In the data rows, the value 128 means zero.
Here are some numbered points:
[121 123 153 129 105 144 119 179  91  97  94 133 112 125 210 165 174 138
 131 151 125 116  92  95 142 137 117 128 121 144 160 134] 0
[151 189 119 117 133 100  81 134 110  67 127  98  66 123  72  92 183 113
 124 120 176 170 181 108 147  38  94 114 112  99 183 152] 1
[ 84 130 146 121 162  63 157  75 175 185 113 149 164 154 160 153 105 106
 123 137 125 153 123 133 114 119 129 171 169  90 106  95] 2
[ 99 123 162  98 131 111 158 138 139 109  99 189 172  81 118 149 136 108
 119 138 100 171 105 102 112 147 179 149  91  81 102 134] 3
[167 172 105  46  72 147 193 127  77 189 130  85  74  78  55  18  55 171
 112  52 119 116 217 195 179 176 181 159  50 153 151 148] 4
[125 131  99 135 102 136 165 129 128 200 140  95 123 123  82  90  84 159
  93 109 156 113 169 176 134 147 125 132 132 141 123  73] 5
[ 90 104 138 146 125 101 140 196 155 100  83 167 182 161 141 161 154 110
  97 110 115 179 103  62  76 128 148 138 125  85 143 114] 6
[151 100 127 142 168 160  44 131 128  31 156 120  89 130 131 153 204 107
 161 139  94 112  93 107  73 112  98  72 127 151 150 194] 7
[172 145 187   0  32 117 188 202  77  34  34  99 122 169 112  96  89 100
 154  32  89 217 206  53 112 134 197 184  62 200 137 136] 8
[161 116  87 166 141 187  92 163 125  60 151  87 105 163 106 141 192  97
 153 148 179 126 131 122  98  93 101  95 140 142 158 150] 9
[170 144 142 113 111 163 135 117 123 113 127 171 170  77 119 135 127 143
 140 155 150 112  96 125 150 134 174 124 123 118  79 140] 10
[124 158 119 125 192 103  73  57 177  85 164 119 140 114  87 180 208  64
 141 181 142 172 118 141  92  55  76 112 157  49 123 133] 11
[115 132 148 111 129 120 138 130 131 118 111 155 151 107 121 143 135 124
 122 128 116 150 114 113 117 136 155 140 110 104 118 133] 12
[125 157 141 111  99 140 105 124 104  98 123 130 137 162 207 148 179 132
 157 137 122 110 103 116 160 123 111 145 131 127 127 131] 13
[139  99 102 160 162 153 128 120 137 145 161 107  83  95  91 134 137 114
 124 151 156 109 130 177 109 124 117 100 141 137 160 141] 14
[129 118 114 131 105 154 186 156 112 183 110  83 114 132 131 128  93 142
 111 130 173 117 159 167 148 146 122 149 146 163 157  83] 15
[134 120 131 128 180 103  89 109 149  75 138  86 112 181 138 149 162  69
 170 135 128 151 133  91  85  83  98 136 149 132 149 158] 16
[139 126 138  98  90 132 165 205 112 128  93 183 114  46  35  95  98 145
  62  74 118 183 164 136 121 169 203 119  42 100 141 144] 17
[121 159 143 122  93 140 135 156 107 103 102 156 181 128 141 126 139 148
 126 112 109 125 109  90 139 151 157 143  98 115  99 128] 18
[ 80 102 142 164 112 108 152 197 141 123  88 178 169 119 131 136 127 151
  83 115 112 139 103  73 109 166 174 128 100  99 129 103] 19
[190 124 103 125  76 203 122 176  69 101 139  73  73 121 113  85 118 154
 137 105 131  75 159 142 131 157 104  88 117 228 159 131] 20
[139 143  83 122 184 152 125  45 143 159 200 105 109  68  16  93 126 119
 105 108 138 113 152 195 105 123 152 131 102  98 128 190] 21
[103 157 113 124 134 128 146 115 125 145 134 131 158 129  99 111 134 126
 109 103 129 127 128 120 122 148 152 154 104 110 117 126] 22
[139 152 122 121 134 116 113 126 122 110 127 113 106 130 112 114 146 121
 127 124 149 145 150 122 137  95 112 126 123 116 145 136] 23
[146 154 131 127 110 145 127 121 122 108 116 105 170 193 169 133 137 114
 170 140 155 122 124  98 144 113 116 153 156 148  94 118] 24
[142 132 133 165 139 155 126  83 124 134 154 147 184 143 169 161 136 118
 168 189 144  81  84 118 145 127 123 133 161 131  72 131] 25
[149 155 124 148 108 183 129  81 110 151 149 142 212 134 183 131 115 168
 160 176 132  46  91 131 170 155 120 131 162 157  34  91] 26
[ 94 112 137 138 118 101 148 189 142 108  88 153 151 153 138 142 138 112
 106 105 123 179 123  78 110 136 147 147 117 102 136 107] 27
[146 169 121  85 148 107  96  92 135  88 140 104 124 172 106 107 159  96
 154  98 119 161 150 115 124  85 132 153 106 107 128 180] 28
[100  67 120 214 172 130 102 135 141 164 157 130 102 133 160 153 113 147
 116 159 103  66  97 119 105 150  84  78 163 161 153 102] 29
[139 167 125  96 142 108 107 103 123 103 137 108 118 163 107 108 146 111
 142 100 121 151 146 130 128 102 126 142 115 120 129 166] 30
[128 122  94 147 144 169 112 136 133  92 165 179 141  19  12 101 179 146
  67 109 113 134 113 175 108 153 177  77  62  66 133 179] 31
[115 118 166 114 142  81 125 167 131  87  85 152 118 128 128 125 118 122
 115  88  94 171 125  64 103 118 152 120 107 117 136 147] 32
[ 87 115 135 150 108 112 135 171 136 133  99 159 159 132 134 138 121 131
  96 119 116 138 116  97 119 155 147 132 116 118 129 101] 33
[107 150 141  92 138  78 166 101 163 149 105 111 153 128  81 136 103  65
 122 139 156 201 166 130 120 102 133 170 143  79 126  99] 34
[103  97 148  59 248  40  91  58 195 122 181 144   3  53  66 157 165  21
 143 153  75 218 135 227  99  73 102 116 100  58 237 234] 35
[107 122 153 117 145  84 124 149 136 101 104 149 135 121 128 132 124 119
 116 107 104 167 122  79 101 113 146 125 113 109 129 147] 36
[117 140  99 158  99 136 134 171 121 140 131 120 139 123  75  94 123 146
  83  98 141 137 152 134 116 150 136 123 118 111 126  98] 37
[170 125 111 122  96 183 118 155  90 112 139  82  91 124 116  98 120 152
 129 110 127  89 151 143 138 146 111 105 119 196 141 132] 38
[130 153 132 109 104 139 121 123 107 118 133 130 136 125 140 115 137 153
 131 125 118 111 125 131 157 135 122 129 117 132 111 132] 39
[149 105 136 136 129 111 137 138 126 143 116 130 101 138 147 128  86 138
 145 123 133 130 137 115 141 118 140 125 135 154 138 140] 40
[144  87 130 149 140 136 126 172 141 106 123 124  86 124 118 144 141  96
 123 145 163 161 140 132 104 105 120 105 141 129 176 141] 41
[156 134 110 141 130 158 115 109 122 119 150 105 125 141 123 125 140 126
 151 143 149 100 132 140 136 117 117 119 142 147 118 136] 42
[108 115 121 114  81 107 166 190 140 148  82 141 144 138  97  99  89 152
  87  69 136 174 169 104 120 156 164 153 110 116 121  81] 43
[116 128 139 164 152 149 133  91 136 156 145 150 188 122 178 164 134 131
 151 187 133  77  73 122 140 149 124 133 158 135  76 113] 44
[135 102 122 161 104 149 143 192 104 123  86  42 113 248 223 127 106 108
 165 110 156 113 161  71 117 129  70 141 184 230 165  79] 45
[154 120 103 152 140 167 100 148 125  79 147 100 108 146 112 136 175 105
 145 141 168 124 131 127 109 103 106 102 138 139 146 146] 46
[141 148 136 135 113 144 129 121 123 119 117 118 175 172 174 151 143 120
 164 154 151 108 109 104 142 112 118 147 157 144  89 111] 47
[ 88  70 161 137 171  97 134 110 144 170 130 150 112 108 177 160  91 121
 119 155  76 114  94 127 108 153 129 126 140 143 139 132] 48
[113  69 103 173 138 122 150 172 145 158 141 142 109 118  84 126 102 162
  66 109 139 133 127 140  79 139 132  91 134 109 157 101] 49
[143 113 130 141 156 149  81 126 123  73 150 126 106 132 135 143 176 120
 144 134 111 113 101 112 103 117 110  97 125 147 133 163] 50
[161 106  79 152 165 189 117  80 110 187 204  86  38  88 113 114 117 149
 144 176 134  49 135 215 157 141  77  88 143 173 165 149] 51
[123  66 188 124 166  93 172 189 141 102  36 144 135 126 221 227 132  58
 156 171 161 201  89  47  77  93 150 143 174 129 172 136] 52
[100 105 163  74 166  37 180  92 151 188 109 112  96 130 132 124  42  80
 122  98  89 191 166 143 117 132 155 181 131 132 145 139] 53
[121 161  86  70  93  84 224  83 142 240 103  16 113 157  52  73  14  91
 109 116 210 173 251 203 151 104 106 187 175 151 141  17] 54
New points follow, each followed by the numbers of its five nearest points above by angle, smallest number first.
[104 100  84 154 120 138 172 116 138 225 141  95 110 135  90  97  73 156
  85 111 152 112 170 185 143 157 113 139 142 136 138  69] 5 15 37 49 54
[150 158 138 102 148 130 105  67 144  97 154 168 179 102 110 143 158 128
 155 150 120 126 103 133 136 115 151 133 120  87  67 165] 3 10 11 12 25
[ 96  81 110 154 150 118 141 159 151 158 123 128 115 136  90 128 110 131
  74 109 135 151 140 118  82 132 137 108 131 110 160 105] 19 33 37 43 49
[155  74 128 143 149 125 126 217 149  92 104 112  55 115  91 158 144  79
 126 149 179 187 146 140  83  90 116  86 129 122 202 137] 1 9 14 41 46
[ 95 163 116 129 165 113 127  74 133 138 146 112 179 162 114 117 147 114
 132 106 139 135 122 124  96 128 144 168 121  86  95 151] 2 22 28 30 34
[114  94 121 186 146 132 116 141 130 143 141 126 114 132 150 138 120 140
 118 144 117  83 109 116 118 139  98  96 148 156 145 117] 14 29 48 49 51
[156 123 139  73  94 151 150 208 123  91  84 160  92  19  25 104 139 122
  87  92 139 199 156 154 106 146 199 115  60  91 160 162] 3 4 12 17 31
[112 134 110 137 188 100  89  84 168 100 158 113 123 122  96 168 186  72
 135 169 155 162 123 133  84  68  92 119 152  77 134 134] 11 16 23 35 46
[110 102  70 154 120 134 168  95 145 241 152  98 115 136  85  90  68 159
  92 123 160  96 168 192 139 158 124 129 144 138 132  64] 5 15 49 51 54
[224 174  71 172 140 236  92  54  95 102 208  56 128 165  97 101 175 114
 210 177 221  51 139 170 171  86  84 110 170 177  92 166] 9 25 42 46 51
[ 95 120 116 155 159 105 120  83 161 162 156 137 153 142 122 137 128 122
 121 134 122 119 120 154 112 131 109 131 151 101 118 108] 2 11 29 44 48
[142  72  93 165 174 168 125 129 139 141 168 117  72  79  79 151 143 110
 131 164 159 109 122 180 102 125 116  91 142 130 169 155] 14 21 41 46 51
[143 157 123 154 113 174 128  81 117 153 155 136 196 133 179 133 126 164
 155 160 137  58  97 130 161 156 125 132 157 154  49 109] 24 25 26 44 47
[170 161 133 125  99 186 127 123 114  85 121 171 182  76 122 138 143 154
 151 157 141 111  95 117 147 131 174 125 108 125  58 147] 10 18 25 26 39
[173 255 106  21  47 180 106  56  69 101 155  85 143 154 123  42 181 163
 173  82 118 100 157 180 222 119 137 179  57 124  80 156] 4 13 28 30 39
[152 115  82 158 155 186 119  92 104 188 197  69  45 106 124 111 125 143
 136 166 150  50 151 211 168 132  81  94 141 185 181 138] 14 20 38 42 51
[139 107 125 135  95 121 127 182 133 118  86 101 104 200 159 113 114 118
 145  96 140 143 157 109 136 115 116 117 145 151 169 107] 8 27 40 41 45
[114  96 111 155 132 120 145 152 143 153 134 125 110 122  97 119 111 144
  93 119 135 138 131 141 106 141 130 115 124 122 152 110] 5 14 37 43 49
[103 149 140 109  97  91 143  99 157 163 111 144 160 166 160 131 101 134
 140 123 111 135 131 136 156 134 118 164 150 113  89  78] 2 26 34 47 54
[ 94  92 113 214 167 133  88 129 149 131 155 126 142 186 185 168 171 115
 139 162 134  93  89  97 100 118  82 101 177 137 138 113] 16 25 29 44 50
[150 107 125 139 132 143  95 160 113  95 142 146  98  84  89 112 141 156
 108 106 111 116 124 120 108 131 139  78  94 138 140 160] 7 17 20 31 50
[131 123 115 125 111 141 155 139 118 149 123 108 121 136 126 125 110 129
 123 127 153 123 145 142 130 138 128 137 132 140 137 106] 4 5 15 45 54
[111 158 107 139 220  94  74  52 175  74 172 119 149 119  72 186 240  32
 143 194 172 173 110 136  66  39  70 111 166  33 122 127] 11 16 23 35 46
[118  97 139 117 139 140 143 134 141 147 129 189 131  23  88 145 131 148
  89 154 110 137  89 171 111 163 171 112  99  83 129 140] 3 10 12 17 31
[110 163 173  97  61 124 143 129 103 116  90 167 192 122 194 127 105 179
 131 103  57 104  96  94 152 174 153 152 116 147  62 100] 13 18 26 33 39
[150 199 131  78  41 177 131 110  89 143 134 154 178 105  97  44  97 213
 118  97  85  74 140 166 197 196 172 141  74 148  54 120] 4 10 18 26 39
[120 132 161 114  74 114 115 144 134 110  89 172 190 173 195 138 117 169
 134 109  86 124  92  80 145 141 139 149 126 125  81 113] 13 18 19 33 47
[ 53 128 151 121 178  38 179  54 189 215 109 161 185 161 169 170  85  98
 118 141 124 170 117 140 106 115 131 197 186  72  92  78] 2 34 44 48 53
[ 69 160 166 114 164   5 124  62 165 176 108 162 147 144 179 154 112  99
 119 149 106 164 121 108 162  85  96 164 157  64 138 116] 2 11 34 48 53
[139  68 103 178 174 155 129 127 146 152 170 115  76  76  98 149 131 119
 121 169 147 108 118 169 109 128 112  90 147 140 176 141] 14 29 41 49 51
[134 140 132 124 184 102  87  98 146  70 138  80 111 204 144 153 167  45
 180 129 134 160 144  84  79  71  82 137 160 142 155 167] 7 11 16 28 30
[126  86 172 128 153 103 152 183 141  95  68 145 124 139 195 203 141  64
 147 159 157 185 102  59  92  99 136 136 167 139 158 136] 0 6 27 41 52
[109 155 175  77  60 125 143 125 106 130  86 170 217 140 215 135 102 193
 139 105  54 100  87  90 153 174 144 164 119 147  48  87] 13 18 26 39 47
[117 157 129  92 132  81 159  99 153 145 108 110 153 143  88 130 114  91
 122 132 158 189 160 133 122 102 130 163 149  92 123  90] 2 11 34 53 54
[ 86  60 168 138 174  95 147 109 145 182 129 154  99  93 185 173  76 125
 119 166  52 104  77 131 116 182 130 121 145 157 145 126] 2 29 44 48 53
[ 73  54 171 142 186  85 148 102 156 179 133 157  94 100 191 165  79 125
 113 154  43 109  78 131  98 165 128 123 156 148 142 129] 2 29 44 48 53
[100 102 151  92 160  68 160  95 149 179 114 120 102 129 132 126  70 101
 126 107  98 157 150 140 113 134 145 166 129 130 148 136] 2 34 48 53 54
[137 176 102 125 138 147  69  46 125 109 191 117 161 172 133 106 180 144
 168 129 117  78 117 157 150 117  88 120 133 119  79 143] 13 25 26 39 42
[155  92 132 100 120 128 164 171 110 132 108  93  47 105 121 126 114 107
 130 120 144 166 161 158 126 122 140 132 103 157 212 155] 4 15 20 40 41
[109 108 174 131  80 160 131 211  93  94  84 175 107 118 255 196 188 153
 127 178 112 108  49  78 153 141 109 130 121 135 179 141] 0 13 18 19 52
[100 122  86 138 111 129 143 164 135 140 123 138 138 117  58 101 123 134
  92 110 157 151 161 142 112 142 152 124 112  97 141  98] 5 17 37 43 49
[109 145 114 129 119 135 140 120 121 144 129 122 151 123 103 110 122 129
 116 114 138 129 144 130 126 139 148 147 107 121 123 126] 4 5 22 37 43
